[ -6   3 -23 -30 -29  36 -50  34 -25] -> q_769
[-28   3 -35 -54 -50   7 -55  50  58] -> q_265
[-5 -1  2  4  2  3 15 -5 -2] -> q_354
[ -6   3 -23 -30 -29  -5 -50  34  32] -> q_573
[-12   5 -39 -61 -49   2 -38  59  56] -> q_527
[  37   10  -38  -58  -34  -20 -119   66   58] -> q_498
[  7   2  -3  -5   1  -1  -7   6 -38] -> q_6
[  37   10  -38  -58  -34  -20 -119   66   35] -> q_827
[ 11  -5  43  68  59   4  63 -67 -65] -> q_946
where: [-49]	q_527, 4
where: [-39]	q_527, 2
find: [  37   10  -38  -58  -34  -20 -119   66   58]	q_498
where: [32]	q_573, 8
where: [-54]	q_265, 3

[ -48   62  -69  -11   18   81   84 -102  -63  -67  -14   58  -35   53
  -71   60  -69    3  -42  -68   -1   26  -85] : q_769
[-43  25  95 -26  17  23  43 -53 -12 -21   3   4  -9  20 -54  -1  -8  13
  -8   0  -1  10 -53] : q_102
[ -51   64  -73  -12   17   78   85 -105  -63  -67  -16   58  -32   51
  -72   60  -71    8  -42  -68   -3   25  -86] : q_354
[ 64 -53  24  24 -30 -67 -91  96  41  70   9 -36  23 -54  79 -39  45 -27
  43  55  17 -17 104] : q_685
[ 10  22 -12  -9 -11   3 -37 -27 -19  56  15   6 -25 -23 -25 -16   1 -42
  46  45  -7  36  10] : q_573
[ -55   41  -21  -62   14   10   16  -84    2   40   24  -24  -18   -7
 -106  -52   29   -1   43   77  -51   37  -45] : q_6
[ 42  -2  -3  28 -25   1 -39  24 -23  17  -8  26 -12 -16  40  22 -21 -40
  11 -14  24  10  52] : q_657
where: [16]	q_6, 6
where: [29]	q_6, 16
where: [-2]	q_657, 1
where: [11]	q_657, 18
find: [ 42  -2  -3  28 -25   1 -39  24 -23  17  -8  26 -12 -16  40  22 -21 -40
  11 -14  24  10  52]	q_657
where: [96]	q_685, 7
where: [-106]	q_6, 14

[-34  74 106  -9 -90 -85  60 -11  27] -> q_354
[-89 -45  58  66 -94 -68  33  18  30] -> q_946
[-29  43  99 -81 -44 -96  76 -45   9] -> q_769
[ 67 -26  21 -31  59 107 -44 -75 -92] -> q_657
where: [-90]	q_354, 4
where: [-11]	q_354, 7

[-14 -28  49 -46 -15  31 -29  22 -10  34]  q_354
[ 26  27 -69  92  35 -15 106  33 -13  11]  q_527
[ 23  19 -54  83  32  -5 100  38  67  23]  q_685
[ -8   3  17 -36 -17 -16 -67 -40 -51 -40]  q_102
[ -1  13 -29  10   0 -14  10  -7   3 -18]  q_498
[ 21  15 -38  67  26  -6  73  27  48  16]  q_946
[  9  10 -16  20   9 -11  17  -3   8 -12]  q_769
[-28 -41  71 -83 -29  42 -60   8 -27  38]  q_6
[ -8  -4   1 -19  -6   3  -8  -2   8  -2]  q_573
[ -36  -38   71 -106  -42   32  -94  -15  -54   12]  q_657
[ 23  33 -53  64  26 -34  46  -8  20 -33]  q_827
[ 10   6 -25  39  16   3  56  26  39  20]  q_265
where: [35]	q_527, 4
where: [83]	q_685, 3
where: [21]	q_946, 0
where: [-3]	q_769, 7
where: [12]	q_657, 9
where: [0]	q_498, 4
find: [ 10   6 -25  39  16   3  56  26  39  20]	q_265

[-12   3  14  17 -27  31   0  18  -7   4  11  19 -25  52   3  31  17 -37
  21 -16  11 -46 -26 -20  -3  17  -5  12]  q_265
[ 14 -32  44  -3  23 -58  -8 -35 -44 -16  26   6   1  -8 -30   5   7 -73
 -62 -22  16  -3  32 -46  10 -15 -15   0]  q_498
[-31 -42 -40 -18  11  22  13  16  35  35 -13  53   3  27  -7  -4   0   8
 -11  11   0   8 -48  28  -4  -7  13   7]  q_354
[  6  20  -3  -6 -14 -10  -3   5 -30 -12 -14  -8  44 -15  -3   6   2 -25
 -34   0 -13 -42  23  27   1  -7  -7 -15]  q_685
[ 24   5 -17  -3 -10  62  14 -11 -29 -11  13   0 -16   0  16  -2  -5  13
  31 -40   3   2 107  45 -11   8   3  35]  q_657
[  1  -3 -29  46  -7 -45  18 -31   9  -2  -5 -19 -21 -27   0  20  -2 -10
 -14  -1   2  24   0 -89   9  20   6   2]  q_6
where: [19]	q_265, 11
where: [53]	q_354, 11
where: [32]	q_498, 22
find: [  1  -3 -29  46  -7 -45  18 -31   9  -2  -5 -19 -21 -27   0  20  -2 -10
 -14  -1   2  24   0 -89   9  20   6   2]	q_6

[ 61   5  12 -41 -23 -24 -22 110 -39 -38  53 -17  14   9  79  81 -46  30] = q_573
[-41  13  19  45 -10  34 -28 -53  17  43 -12  20  -2   9 -10 -22 -11  16] = q_685
[-13 -30   0 -48   5 -39 -21  80  -9 -22  46 -10  32 -15  39  27   3  20] = q_102
[-15  23  10   1  20   2   1  56  -3  -5  41 -35  -4   1  32  58 -26 -10] = q_827
[ 57   6  -7 -47   3 -27  10  76 -29 -49  35 -23   3   4  68  58 -35   3] = q_769
where: [2]	q_827, 5
where: [-24]	q_573, 5
where: [-12]	q_685, 10

[  5 -37   5  -1 102 -17   4  -3 -13 -11  30  -5   4 -77  77  33 -24 -57
 -48] : q_946
[ 15 -46  -7  78   9  28  13 -50 -20  -9 -14 -14 -17  25  21  42 -18 -20
 -25] : q_657
[ 49 -50   9  14 -25  29  25   2  -2 -12 -50  17  51 -36 -35  -5 -73  20
 111] : q_102
[-17  83  -1  34  21   2 -48  -5 -41 -51  46  16  35 -96 109  24  75  53
   3] : q_685
where: [77]	q_946, 14
where: [-36]	q_102, 13
where: [33]	q_946, 15

